(in the rows, 128 means zero)
The rows below fall into families. The same turns and mirrors carry the whole set onto itself and the rows of a family onto each other. For each named row, which other rows are in its family? Write them in the order they are listed.
These 32 rows form 4 families of 8 rows each.
bef: [123 167 126 186 152 142 106 108 142 131 169 126 141 128 138 124]
piz: [128 147 123 154 145 172 122 147 136 135 175 128 130 142 158 140]
liger: [115 156 153 166 118 119 120 142 111 117 137 108 126 115 139 123]
vuka: [131 147 140 169 147 150 107 139 138 128 190 140 122 148 163 143]
Nedop: [112 147 153 148 143 119 139 150 104 119 184 134 128 106 136 125]
mir: [105 137 136 137 151  89 106 123 103 119 143 132 128 139 101 129]
nalor: [129 120 162 126 125 114 117 118 118 124 134 115  98 139 118 147]
zovum: [113 149 152 137 148  86 119 123 110 126 155 120 116 151  92 133]
beb: [120 175 140 181 154 145 125 118 155 133 166 113 142 131 125 122]
mobeb: [117 128 156 106 133 138 117 131 130 121 148 126  92 140 106 138]
vimi: [112 136 127 147 161  89 114 133 109 126 148 122 117 146  90 134]
puped: [115 146 153 139 157 101 103 151 108 128 143 136 108 148  91 142]
benul: [113 149 131 150 146 105 137 142 113 115 176 131 139 104 147 140]
Niv: [ 95 154 132 165 112 130 114 146 109 127 141 119 110 112 129 135]
romef: [127 143 126 142 149 141  97 121 143 143 148 118 120 187 113 151]
Zaris: [132 121 147 113 128 117 128 145 129 123 143 125 101 130 105 151]
lut: [108 183 144 175 144 139 118 119 152 134 172 130 144 132 135 129]
far: [135 166 145 176 157 149 117 124 140 146 152 126 151 119 146 128]
fot: [134 128 113 161 143 148 123 151 140 133 185 126 124 139 162 137]
Letu: [107 160 146 164 155 115 123 148  98 117 180 132 110 112 139 147]
dodad: [ 90 152 149 171 111 138 123 137 122 118 141 116 115 126 125 123]
Zus: [147 155 145 125 165 138 124 114 166 139 178 129 115 146 119 131]
Saf: [159 142 142 132 169 140 122 103 149 145 149 121 113 147 128 151]
ratud: [132 136 117 147 137 150 113 140 146 150 177 136 134 140 164 140]
big: [140 138 153 133 169 144 137 110 161 142 165 134 115 145 112 136]
vol: [134 134 112 130 148 129  87 126 139 146 146 113 118 170 115 134]
Gako: [156 135 143 134 166 129 122 107 160 128 167 137 130 150 113 138]
dila: [105 129 136 158 152 107 135 140 107 123 184 139 128 108 135 139]
voba: [119 124 154 119 129 134 134 131 130 119 147 107  87 134 110 146]
Giku: [147 140 140 142 153 134  89 145 148 132 161 119 117 180 115 142]
giga: [128 121 117 149 148 135  91 136 145 147 150 122 125 176 113 138]
Begik: [ 87 166 142 153 117 132 118 142 118 104 142 113 115 126 124 134]

Which other rows belong to the same family as mobeb? mir, benul, lut, Zus, ratud, vol, Begik
Which other rows belong to the same family as vuka? liger, nalor, puped, far, Letu, Saf, Giku
Which other rows belong to the same family as fot? beb, vimi, dodad, big, dila, voba, giga

The rows below fall into families. The same turns and mirrors carry the whole set onto itself and the rows of a family onto each other. For each named row, which other rows are in its family? Write them in the order they are listed.
These 32 rows form 8 families of 4 rows each.
Gelo: [150 131 112 119 151 131 148 102 140 128 110 118 121 179 114 155 118 154
 129 121]
Ruki: [144 115 120 132 178 120 123 103 138 124 118 100 123 169 102 146 135 146
 138 123]
gom: [139 107 113 147 131 109 140 130  98 131 163 126 164 113 123 135 101 129
 101 149]
pep: [127 113 116 118 101 115 121 114 137 125 139 147 132 128 145 163 137 131
 117 125]
Keba: [162 142 118 154 153 144 108 132 112 105 121 104 132 109  99 139 105 141
 132 121]
nagid: [134 117  99 108 116 109 112 108 138 135 147 139 122 146 136 173 120 110
 127 131]
mudab: [164 147 118 141 156 136 135 125 121 118 112 102 143  94 111 142  90 143
 139 140]
Sefa: [149 122  99 148 135 108 137 136 103 137 151 133 160 122 129 133 107 111
 108 170]
Tobiv: [157 117 119 141 161 121 134 106 155 119 113 106 113 158 100 155 116 147
 149 119]
Duvi: [171 134 109 147 161 138 122 125 117  95 117  96 134 100 108 138 116 141
 133 119]
kapa: [129 112 111 145 126 110 134 134 111 134 139 122 181 110 116 128 130 122
 108 161]
favop: [173 137 129 149 166 142 129 125 140 110 127  86 145 124 100 143 102 141
 138 132]
fubak: [130 118  89 118 116 106 120 102 138 119 157 141 134 138 144 167 126 111
 121 137]
Zefu: [140 104 115 144 137 103 138 124 103 113 153 132 172 111 130 134 108 112
 105 153]
zige: [127 131 101 119  98 114 114 124 134 121 129 143 144 150 139 160 138 122
 119 141]
pofos: [135 120 108 136 171 131 134  98 133 119 127 105 108 160 114 144 132 161
 134 124]
gudup: [170 142 111 138 177 134 117 117 137 103 115 101 145 105 110 146 101 136
 140 126]
Pud: [138 122 120 143 171 118 135 107 140 118 121 116  96 161 123 142 123 154
 121 125]
Nodat: [191 140 125 139 151 135 131 127 108 121 115  93 144 116 115 136  99 128
 136 135]
mezik: [143 114 109 125 133 105 154 134 109 115 149 124 183 121 126 138 124 120
 105 155]
sug: [147 117 121 137 160 130 137 103 140  98 127 100 116 169 108 158 134 142
 125 112]
Dazi: [172 128 130 149 154 145 125 124 120 121 114  94 146 106 100 150 111 137
 134 107]
zuz: [141 137 107 130 118 109 140 129 123 132 162 121 177 115 128 137 117 108
 110 157]
tulis: [117 111 113 117 109 121 114 103 130 125 145 151 146 137 138 160 137 126
 130 135]
Gop: [148 116 123 124 152 122 138 109 132 119 126 103 106 179 105 159 133 139
 122 118]
tif: [126 122  94 106 119 117 122 112 148 146 128 144 147 156 140 164 116 123
 123 124]
saku: [129 120  99 119 102  93 136 115 137 138 142 143 146 142 126 152 136 110
 125 137]
Lamum: [158 115 116 135 137 109 127 140 108 142 139 108 176 120 132 129 106 102
 108 149]
luk: [161 134 118 154 164 140 133 112 122 117 117 101 137  98 107 140  99 146
 154 136]
tiri: [135 117 118 139 136 111 139 143 115 133 131 116 182 112 117 130 111 126
  98 158]
lupi: [133 118 101 104 108 109 127 107 124 133 150 143 143 133 137 164 134 120
 146 142]
zub: [143 119 121 139 168 120 145  93 143 126 125 100 115 160 126 158 107 154
 131 112]

Which other rows belong to the same family as Pud? gom, pep, Keba
Which other rows belong to the same family as Sefa? zige, Dazi, zub
Which other rows belong to the same family as fubak? kapa, sug, luk
Which other rows belong to the same family as tulis? Duvi, Zefu, pofos
Which other rows belong to the same family as lupi? Ruki, gudup, mezik
Which other rows belong to the same family as Tobiv? favop, zuz, saku

